In the rows, zero is written as 128.
Turns in one plane each, and the order they were made in; the first pair answered
P:
[125 116 122 115 173 107  89 112 140 163  95 137 196 163 138 105 102] |-> [127 123 122 112 174 108  86 112 136 160  92 139 197 163 137 103 101]
[123 117 160 136 115 106  98 126 125 105  86 134  48  84  77 147 128] |-> [118  71 127 148 109 113 132 102 151 113 107  87  79  87  65 142 143]
[168  77  90  90 152 147 146 137 121 148 101  67 157 123  70 125  94] |-> [186  91 115  70 154 168 149 146 102 154 109  90 154 134 110 131  73]
T:
[143  95 111 135 157 154  99 151 123 165 158 117 171 153 207 131  99] |-> [133 113 111 133 159 149  93 155 119 155 159 132 171 159 213 138 101]
[120 165 153 125 127 120 113 132 108 151 146 168 115 130 176 166 109] |-> [134 156 164 131 123 128 109 130 109 159 135 159  90 118 168 164 102]
[150  77 131 138 105 140 120 120 169 150 104 102  90 129 113 125 125] |-> [138  70 114 135 108 138 131 111 174 152 120  93 122 146 119 124 133]
B:
[102 153  93 101 119 111 157 138 117  90 143 158 118 140 106 131 146] |-> [ 92 163  97 127 109  96 144 129 117 101 154 152 124 138 124 157 141]
[171  91 145 133 133 100  70 143 127 131  70 136 102 106  93  79 141] |-> [157 107 157 187 111  74  55 129 128 154 101 124 111 103 139 123 131]
[141 127 153 141 138  95  82 101 104 183 140 117 179 147 210 150  91] |-> [171  99 137  50 166 143 117 130  99 150  98 141 168 160 156  77 101]
[131 130 147 137 137  96 162 155 161  86  85 121  84  98 117 105 149] |-> [121 142 159 177 123  79 153 141 158 113 114 114 100  98 168 149 136]
Z:
[105 134 132  81 137 121 142 141 104 103 125 168 172 152 167 119 139] |-> [ 89 123 114 108 129  98 139 123 120 111 134 139 196 152 164 129 153]
[ 97 146 121 119 164 131 144 157 107  75 113 155 114 119 105 122 140] |-> [ 78 136 101 153 156 111 143 141 127  86 133 126 132 119 100 137 154]
[141  65 125 144 100 147 158 118 152 117 133  95  92  97  87 131 130] |-> [155  77 144 115 108 166 154 134 138 114 115 122  75 100  90 116 119]
Now pairs of rows:
Each pair is two turns apart.
[118 115 163  97 133 159 130 148  91 140  89 159 123  83 124 121 134] |-> [109  96 141 114 134 145 124 135 107 139  80 130 125  75  93 110 150]
P then T
[165  82 141 139 160 126  87  96 117 210 115  78 160 142 188 116  72] |-> [156  68 107  70 185 144 111 116 120 166  80 105 168 157 127  57 105]
T then B
[107 132 113 105 103 144 172 115 162 106 170 135 165 143 144 136 142] |-> [103 181 137  97 106 133 134 135 138  94 133 182 132 136 145 140 135]
P then P
[121  82 115 161 101 140 106 102 160 104 109 107 105 117  84 120 140] |-> [123  67 110 143 105 160 143  97 159 112 157 109 155 145 133 127 133]
P then T
[159  89 128 122 126 143 151 128 140 137 129 104 118 109 116  96 112] |-> [164  94 131 110 129 148 156 132 129 144 138 116 130 118 135  97 105]
P then T
[141 140 129  87 127 138 141 129 108 111 139 148 161 159 151 121 115] |-> [117 168 127 112 124 102 106 132 112  94 107 155 134 139 116 126 131]
P then B
[117 140 157 142 131 104 108 129 108 149 118 155 140 130 176 162 111] |-> [136 129 167 151 128 114 105 128 108 158 107 139 116 111 160 159 101]
T then T
[133 121  96 103 152 165 186 137 166  81 147 107 117 119  69 112 142] |-> [152 153 136  75 157 186 182 160 134  91 145 152 105 125 118 119 111]
P then P
[ 89 119  84 148 112 136 139 128 176 133  91 110 100  79  71 107 160] |-> [ 68 122  72 144 118 126 152 126 179 130 108 110 131  97  81 107 172]
T then T
[115 119 146 150 114 118 139 122 147 146 153 123 141 142 122 140 108] |-> [117 140 161 141 117 115 122 135 132 142 140 148 127 140 128 143 104]
P then P
[133 140 130 139 125 115  87 138 126 134  98 140  97 111 100 125 126] |-> [139 105 117 144 124 124 102 125 137 147 109 104 114 114  92 113 126]
T then T
[ 75 159 103 156 126  86  96 128 131 126 139 132 175 152 142 137 147] |-> [ 78 171 113 151 124  92 102 132 124 122 145 149 169 155 155 145 141]
P then T
[122 159 144 101 139 127 126 138 117 118 138 169 135 148 162 133 121] |-> [105 151 129 140 126 109 133 121 135 127 166 142 151 144 164 156 133]
Z then Z
[106 126 124 143  91 149 148 129 139 138 178  90 133 142 141 106 152] |-> [120 124 133 101 105 174 153 152 127 126 159 111 122 149 132  83 143]
B then Z
[107 167 149 111 119 147 157 164 122 101 146 191 123 166 129 170 145] |-> [ 87 175 146 141 109 119 139 152 131 106 151 177 128 162 132 188 150]
P then B
[134 174 152 136 104 156 130 160 140  84 137 128 110 102 103 132 157] |-> [148 169 169 128 107 171 141 161 131 103 161 129 129 115 152 141 134]
B then B
[ 85 174 118 116 146  82  94 135 114 112 107 164 171 143 133 129 144] |-> [ 90 146 107 134 138  86 113 119 122 135 137 134 203 153 160 141 139]
P then B
[126 138 153 146 114 143 108 135 153 121 105 121 108 109 100 143 138] |-> [131 118 153 153 106 153 130 122 159 141 137 101 137 117 128 157 127]
P then B
[118 139 138 155 112 130 112 159 139 102 108 126 111 148 122 142 140] |-> [124 116 127 162 109 136 125 146 149 111 114  98 116 144 116 139 140]
T then P
[151 102 129 108 127 131 110 117 123 141  92 133 133 123 132 123 101] |-> [147  99 121 110 128 127 105 117 130 140  91 129 140 125 124 118 111]
P then T
[105 141 115 120 124 138 170 140 162 105 143 164  99  92 118 140 123] |-> [110 140 124 124 123 142 171 138 157 116 157 165 111 101 146 155 113]
B then B
[175  82 161  74 105 160 166 136 118 132 165  96 129 135 144 124 110] |-> [141  89 126  72 110 133 154 139 135  93 124  98 118 122  64  98 155]
T then B
[135 133 117 130 126 170 161 140 115 107 132 135  95 162 118 114 104] |-> [138 135 119 133 127 167 150 139 116 107 123 130  83 152 107 108 106]
P then T
[122 149 117 105 137 128 119 128 105 136 109 150 116 153  96 122 125] |-> [122 127 104 119 133 128 122 117 119 140 108 123 114 144  75 116 134]
T then P
[ 97 183 105 126 134  99 128 148 110 112 131 153 156 143 129 153 157] |-> [ 94 163  92 147 128  91 127 139 127 111 121 119 136 123  89 149 168]
T then P
[101 196  99 127 121 126 124 118 128 136 179 108 135 151 160 186 118] |-> [ 92 209 101 136 120 111 107 119 130 121 160 113 106 133 132 184 124]
T then P
[162 117 143  86 116 162 148 144 123 126 139 151  69 121 109  99 108] |-> [161  85 124  91 116 164 165 128 135 141 155 120 103 129 110  94 111]
T then T
[120 129  79 114 131 111 122 136 123 135 125 124 152 125  92  97 182] |-> [134 128 100 125 122 119 133 130 112 168 166 122 175 139 169 126 150]
B then B
[147 141 127 146 113 141 134 117 132 157 163 119  79 105 140 139 106] |-> [156 142 131 117 122 155 137 127 121 153 158 134  76 111 146 123 100]
P then B
[118  79 103 149 120 126 160 103 141 150 162  97 164 133 143 136 128] |-> [107 131 130 120 123 125 154 127 114 140 166 158 168 150 185 149 113]
T then P
[137 114 154 160 109 154 131 118 131 166 146  90 104 114 172 171 100] |-> [157  81 133  91 131 189 164 134 128 150 133 102 127 138 151 122 107]
B then T
[124  99  98 147 131 120 150 105 161 107 136  87 136 126  77 122 171] |-> [144 115 143 148 125 142 159 106 138 144 183 106 156 140 180 164 121]
B then P
[111  95 104  76 132  80  77 152  94 175  89 134 182 156 141  85 147] |-> [110 119 117  75 133  80  62 165  82 164  79 157 157 151 143  94 142]
T then T
[119 111 113 130 129 111 146 138 141 114 135 116 122 133 108 124 156] |-> [135 110 126 107 136 135 162 149 133 120 142 128 126 142 132 115 141]
P then Z
[121 101 126 122 121 159 138 111 151  86 161 133 139 139 111 117 140] |-> [114 123 129 118 121 152 129 118 147  75 159 151 135 140 121 126 143]
T then T
[125 123  49  60 163 121 162 141 143 104 133 129 137 166 114  81 133] |-> [121 161  68  57 161 116 145 159 127  90 120 166 109 160 118  91 127]
T then T
[145 121 134 101 136 160 130 143 127 129  99 105  97 120  99  89 143] |-> [152 107 136  91 137 168 145 141 125 137 113 100 118 133 120  88 137]
T then P
[113 132 138 129 113 108 127 126 114 140 156 125 156 126 178 155 110] |-> [100 159 141 137 115  92 104 135 110 124 131 137 129 115 155 157 118]
T then P
[179 137 141 133 106 126  87 113 123 144 132 118 115  95 141 155 120] |-> [176 121 126 142 106 121  91 106 133 146 133 102 126  94 128 147 129]
P then T
[117 147 123 106 128 125 126 142 130  88 115 165  94 132 104 109 148] |-> [104 165 134 132 120 105 105 136 125 102 118 168  93 128 125 133 141]
B then Z
[109 148 128 140 121 116 108 113 127 116 152 136 170 141 171 135 125] |-> [113 136 111 103 135 124 114 125 131  86 113 144 150 135 108  92 145]
B then B
[ 99 161 152 166  87 111 139 133 129 100 183 193 117 132 171 201 105] |-> [126 145 160 116 103 142 157 145 112 105 187 205 138 150 193 174  88]
P then B
[130 113 148 178 123  80  90 120 144 152  86 103  76  89 139 152  99] |-> [177  79 155  82 154 147 131 142 121 149  78 130  94 117 148  99  81]
B then B
[148 100 119 168 125 129 144 115 138 128 127 103 123 122 111 104 135] |-> [163 121 151 143 130 146 142 133 112 134 130 139 110 129 160 115 107]
P then P
[ 64 144 102 153 164  59  99 110 153 121 110 120 156 113  67 106 161] |-> [ 82  95  88 152 159  86 152  96 164 137 159  89 191 129  92 112 157]
T then P
[ 99 140  97 147 114 126 162 111 144 113 193 123 164 139 145 167 150] |-> [129 131 102  70 141 161 172 137 123 104 156 153 166 156 130 116 139]
B then Z
[143  85 154 133 121 141 130 125 123 157  96 109 111 108 120  94 110] |-> [122  76 129 149 117 126 144 110 138 159 127  92 148 120 131 108 123]
Z then T
[150  98 116 129 126 149 149 133 132 132 128 118 117 123 110 121 128] |-> [151 110 130 136 121 151 144 137 129 128 130 128  94 112 111 131 126]
B then Z
[124 136  95 113 139 103  94 141 134 144 107 103 151 178 139 102 101] |-> [124 121  89 116 135 107 100 140 143 145 114  94 155 179 136 101 106]
B then P
[105 189 147 152 119 112  82 116  85 132 115 138 138 134 180 140 128] |-> [ 99 160 128 179 112  99  70  99 107 129  98 103 118 115 128 128 147]
T then P
[125 116 119 124 144 121 127 107 150 133 104 131 134 118  93 104 147] |-> [126 115 129 153 133 115 135  97 151 157 141 118 152 124 143 139 133]
B then P
[103 156 106 145 117 152 170 121 126 104 169 161 141 133 161 167 137] |-> [111 173 133 146 115 152 143 136 112 101 138 183  99 110 149 168 129]
P then T
[139 116 109  83 133 151 164 126 121 126 154 140 166 155 162 110 138] |-> [ 94 147  92 160 115  93 120 106 147 108 141 115 135 121 111 144 169]
B then B
